T: rows in 4 groups, each row roughly a mix of its group's directions (one row in no group):
T (149 x 10):
[[ 15  -1  25  15 -34  16  22  27  42   6]
 [-29   5  39  21 -20   8  13 -12   0 -44]
 [ 45   0   5 -23  -8 -25  19  26 -33  13]
 [ 26  -9  13  -7   6   9 -13  23  57  22]
 [ -3  33  -2  12  16 -44  -2   7 -30  35]
 [-14  21  -4 -13 -18   4  51   5  32 -28]
 [ -3  -9 -14   1   4  45 -13  54 -15  -4]
 [-23   4  38  -9  14 -26  44  -6  -4 -25]
 [ -3 -28  18  13  53   9 -32  -9  -9 -15]
 [ 49 -25  -2   1   4   5  27  11  37 -16]
 [-28  -1 -13 -14  20  29  31 -13  42  18]
 [ 30 -20  31 -34   7  14 -38   7  16  14]
 [ 38   3  18  12  17  51  -8 -13  10  20]
 [ -1  35 -17  -9 -27 -29  13 -29  27 -25]
 [-36  16  10  20   3  18 -28 -10 -39  28]
 [ 24 -22 -26 -32  38 -15  13  23  10  18]
 [-20   3  69 -11   1  13   3  -7   3  -1]
 [ -8   1   0   9  57  26  -1  12 -37  -3]
 [-23 -33 -29  -5  37  18  13 -30  -6  18]
 [-37  32  -2  22 -14  -7 -15 -44 -13 -11]
 [  2  -1  32 -17  -5 -30 -52  21  12  -2]
 [ 42  -5  -4  27 -15  43  16  -8  25   7]
 [-58 -18 -17 -15  -9  28  -6   5  -8 -21]
 [ 11 -15  21 -35 -13  -5  -9  20  51 -14]
 [ 44 -22 -16  26  -4  22 -15 -10 -20  32]
 [-30  -9  22 -11  41 -21  12 -31  18  21]
 [-17 -39  15 -10 -45   3  -1  -2  -8 -37]
 [-20  -5  28  -5  53  -4  27  -1   1 -27]
 [ 39 -24  25 -26  28 -12  15  22 -12  20]
 [-49  22   2  29 -18 -13 -20   1 -14 -27]
 [ 38  31 -14  33 -22 -23  10  14 -25  -2]
 [  2 -39   7  -6  22   8 -19 -25  22  44]
 [  1 -41   1 -12 -14   8   2 -50  12  30]
 [ 25   6 -36  11  16  39 -24 -24  22 -10]
 [  9 -39   6   4  -1  47 -24 -28 -11 -16]
 [-19 -27 -35 -14  -1  -9  29  20 -23  36]
 [-20  -1 -31  44  29  27  23  -7   4  14]
 [ -4  42  25  16  28  18  -8  24  27  22]
 [ 57 -26 -15  25   5  -6  -6  15   1  23]
 [-30  -7  -1   3 -22 -22  17 -29  50   4]
 [-53 -21  12  -9  34   7  -9 -29   2  -6]
 [-28   4 -30  -2  17  17  51 -25  -5   6]
 [ -2 -22  31 -32   8 -30  45   9   0  -3]
 [-19 -12 -24  29 -53  20  -7 -20  -5  -3]
 [-30  45 -43  14  -9  12  -7   2  -9 -15]
 [  2 -52 -15 -11  19 -22   6 -41   0   0]
 [ 15  -8 -35 -31  40 -10  -9  12 -17  30]
 [-48  27 -36  12  -7 -13   1   5 -29  -3]
 [-20 -14 -18 -22 -23 -58   2  -4  14  12]
 [ 14 -14 -28 -21  37 -44   2 -24   3   7]
 [-14  23  -8 -18   3 -50  33  28   1  -5]
 [ 34   1  23   1  -1 -33  39   6  34   8]
 [ 26  11 -12  14  25 -26 -14 -32  30  32]
 [  6  28  -1  -2  57   2  22  27 -15   6]
 [ -8  21 -17   1 -17  -6 -53 -30  23  16]
 [  6  -7 -17 -21 -11 -54   6  10  34 -21]
 [-19  -1   5  18 -63 -12  -9 -13   8  21]
 [  3  54 -10   9 -24 -33   8 -21  15   6]
 [ 47  12 -33  12  -3 -36   7  -6  19 -14]
 [  7 -20 -13  46  -4 -12 -43  16   8  21]
 [ 24 -46  11  15 -13  39 -15 -21   9  -8]
 [  8   4 -22 -16 -47  30  -5 -20  36   1]
 [ 32 -18  -3  -3  -7  -6 -36 -15 -23  46]
 [-11 -22 -22  10 -13  44 -47   0   6   4]
 [-38  26  -9   9 -16  -7  27   2 -48  -6]
 [ 40 -11  -6  11 -15  42  14   6  37  12]
 [-36  -5 -16   4   0   8  20  17 -51  24]
 [ 40   8  13   9 -14  35 -23 -12 -20  34]
 [ 17 -13 -25  28   2  31 -13  34 -37   8]
 [ 38 -41  16 -15  30   8 -20   9 -11 -22]
 [ 28   5  10  15  37  12  41  34   0   8]
 [ 55 -17   2 -26 -10 -21  23  18   8 -14]
 [-40   1 -44   9  10  11 -26 -25  15 -16]
 [ -4 -23  14   1  27 -28  -7 -56   8 -13]
 [  7  20   7 -15 -19 -36  14 -34  40  17]
 [ 27 -28  24   2  28   0 -26 -10  28  34]
 [  8 -42  20  34 -24  38   7  -4 -11   5]
 [ 24 -10  39  11  -6   5 -13 -12  26  47]
 [ -9  39 -38  24 -17  -5   8  18 -29  20]
 [-33  16 -14   0 -17 -34  37  10  15 -30]
 [ 51 -13  19  13   6  33  -6  23   6 -24]
 [ 19  -4  37 -10   3 -40  43   1  -2 -18]
 [  1   4 -12 -19 -47 -31  34  12 -16 -21]
 [ -8  31  -1  -8 -25 -53  23  18  13  -1]
 [  8 -40 -21 -35  -1  -4  18  35  -9 -25]
 [  6  22  -6   3 -51 -38  27  -9   1 -12]
 [ 19  17 -18   2 -48  16  23  26 -18 -24]
 [-46 -15  33   5  17  17 -14 -31  16  12]
 [ 25  -3  40 -32  -9  30 -22   8  20 -19]
 [-18  37  -1  20 -45  11  21  -1 -12  27]
 [-20   5  13 -28  15 -47 -13  20  31  13]
 [-11   9  29  13 -15  51 -10  18 -29 -17]
 [ 29 -15  28 -21  38 -20  12   7 -35   3]
 [-54  -2   4 -28 -16  21  18 -10 -11 -24]
 [-48  28 -17  17  25  18 -18 -24   5   6]
 [-19  28 -25  26  10   6  -4  32 -39  21]
 [-28  -8   9 -36 -19 -50   7   6 -10 -18]
 [  7 -13   4 -14  28 -45  26  35   9 -16]
 [ 32  17  -1  38  -4   8 -23   4 -20  43]
 [-22  29  -5   1 -47   5  28  -2 -22  28]
 [ 28  42  -5  30 -12  15 -20  34  -1  14]
 [  2 -17 -11  -4  35  24  -8 -30 -28  40]
 [-18  -7  50 -15 -29  22  15 -19   0  22]
 [  7  -9 -30  15 -32 -54   6   0 -18   8]
 [ 17   6  49  -3   3 -27  45   9   1  -5]
 [-12  22 -22  14 -34  -1  16 -12  27  44]
 [ -6 -17  25 -40   7 -21  37  19 -29   4]
 [ 20  20   4 -40  10 -14  47  17   7 -19]
 [-25 -26  -3  14  23 -39 -44   7  -1   3]
 [-31  43 -28 -18 -11 -26  23   7 -14 -10]
 [-19   4 -13 -16 -15  19 -18 -47  40  -7]
 [ -5 -21 -19 -35   8 -13   9   7  24  51]
 [  2  22  32  28  10  36 -27  29 -18   5]
 [-27  18 -36  13   5  -7  13  20 -43 -24]
 [ 33  32 -14  30 -21 -20  15   0  29 -21]
 [ 32  18  -6 -12 -22 -37  36  17   8  22]
 [ 30 -20  28 -20   8  -5 -37   7 -30 -25]
 [-11 -23   4 -26  32 -21  -9 -26  44   6]
 [  3   1   1 -36 -39  28  14 -32  -6 -27]
 [ 38  23 -27 -19  19   2 -10 -13  43 -10]
 [ 16  29  -1  -3  44  -6  37  33  -1   4]
 [  7 -16  30 -37 -24 -19  30 -15  30  -8]
 [ 23   3  35   0   9  52  22  -3 -21  12]
 [ 34   3 -38 -18   3   2  15  -5  37 -32]
 [  1 -11   8  -6   7 -27  -5 -62  26  -1]
 [-10 -15  15  39  18 -17 -40   9   4  35]
 [-12  -5  19  10  34  -9 -26 -51   6 -20]
 [-18   2 -58  -3  11  -3  -9   6   9  39]
 [ 25  28  -5  10   0 -11 -27  -9  47  31]
 [-10  28  28  35 -31   2  -4 -25 -15 -30]
 [ 33  29  12  40 -17  30 -24   9  -9   1]
 [  8  15   1 -21 -31 -38  40  16  22  -5]
 [-26 -12 -14 -18   9  46  31 -31  11  -3]
 [-36  -1  -6  -7 -55 -13  20  -8   2 -23]
 [  2  55  -8  27 -18  13 -15   9  -6 -30]
 [-52  30  16   4  11   2  -7  -3 -18 -34]
 [-19   3  -7  20 -33   4 -19  -5 -57   6]
 [  1  22 -36 -16   9  22 -38 -36   9 -14]
 [ 28  -8  10  -3   6 -18  15  24  -6 -58]
 [ 10 -48   3 -11   0  38 -35 -19   7   3]
 [ 31  28  26 -40 -22   1  11   7  22  20]
 [ -2 -39  36  -4 -32  30   1 -18 -21  -6]
 [-16  17 -23   7   4  13   7  50 -35 -22]
 [ -2  17  11 -20 -31  -6  31  38   7  37]
 [-13  32   2  16 -39  31  26  -7 -22  20]
 [ 12  -6 -24  -6  20 -43  22   6  10  43]
 [-47  15   0  16  14 -30 -33  -4 -24  12]
 [ 27 -17 -10  -6 -15  34  -5 -25   7  48]
 [-14   0 -33  12  20  12  -2  48 -36  -8]]
the three rows of each list that fit no group, in list order (the others fit one group, some only roughly):
  * z_971: [  3  -2 -49  -8  36  14   9  -9  33  19]
  * z_46: [-13 -27  43 -13  23   5  30 -33  -6 -11]
  * z_567: [-27  21  10 -17  19  25   5 -33 -43  11]
  * z_343: [ 46 -14 -24   8 -21 -24  -2  -6  38   9]
  * z_808: [ -9  36 -11  10 -11  18   3  40 -26 -36]
  * z_507: [  7  12  44 -10  -8  -8  31  19   4  43]
  * z_755: [ -8   8 -18  36   5 -33 -18  -1 -39  30]
  * z_480: [ 13  20  12  30 -25 -12  52   4  11 -21]
  * z_195: [  4  21   9  -2 -34 -38 -15  -6  35  29]
  * z_787: [  9   1 -19 -15 -30 -26 -29 -23  43  -9]
  * z_193: [ 14  11 -22  12 -45 -20  32 -12 -33   0]

z_971, z_46, z_480
  * z_293: [-12  13  10   4 -32 -28 -13 -52 -18  14]
  * z_487: [-10  -7  11 -32  24   0 -47 -33 -12 -16]
  * z_333: [ 25 -29 -14  25 -31  27  11   5  11 -37]
  * z_920: [-12  18  15  16 -19 -10  23   9 -31  51]
  * z_983: [-10  -1  11  28  31  19  33  22 -38  12]
  * z_753: [  6 -16 -31  27  -7  35  10 -30 -10  36]
  * z_377: [ 25  -4 -42  19 -16  18 -14 -22  38 -10]
  * z_362: [ 42  39 -27 -15 -22   5  24  -2  14   7]
  * z_936: [ 20 -16  22  -1  36  19   7  26  35  29]
  * z_147: [ 13 -23  15   4  34  41  26  -4 -32  11]
  * z_283: [  6  16 -30 -11  14 -27  11 -27  51   0]

z_362, z_147, z_283
  * z_150: [  5  29 -47  10   4   6 -17  44  -4 -14]
  * z_871: [  3 -44   8 -15  32  12  42 -16  -8  -1]
  * z_625: [-21  23 -28  40  -1 -12 -42   4 -14  -8]
  * z_878: [ 33  -4  23  15 -41 -18 -14  15  18  31]
  * z_307: [-21  23  29  17  22  27 -27 -19  -9 -33]
  * z_27: [ -6  -4 -17 -13  -9 -19  57 -10 -15 -33]
  * z_562: [-24 -36 -12 -35  17 -25   4 -16 -31 -14]
  * z_284: [ -8  13  -2 -10  39  20  29  45 -10 -20]
  * z_947: [  9  30  29 -18 -29 -25 -12  27  33  -3]
  * z_699: [-31 -24 -25 -29  15 -18  16 -33 -11  23]
  * z_347: [-12  21  10 -28  36 -44 -26   6   2  11]

z_871, z_625, z_878
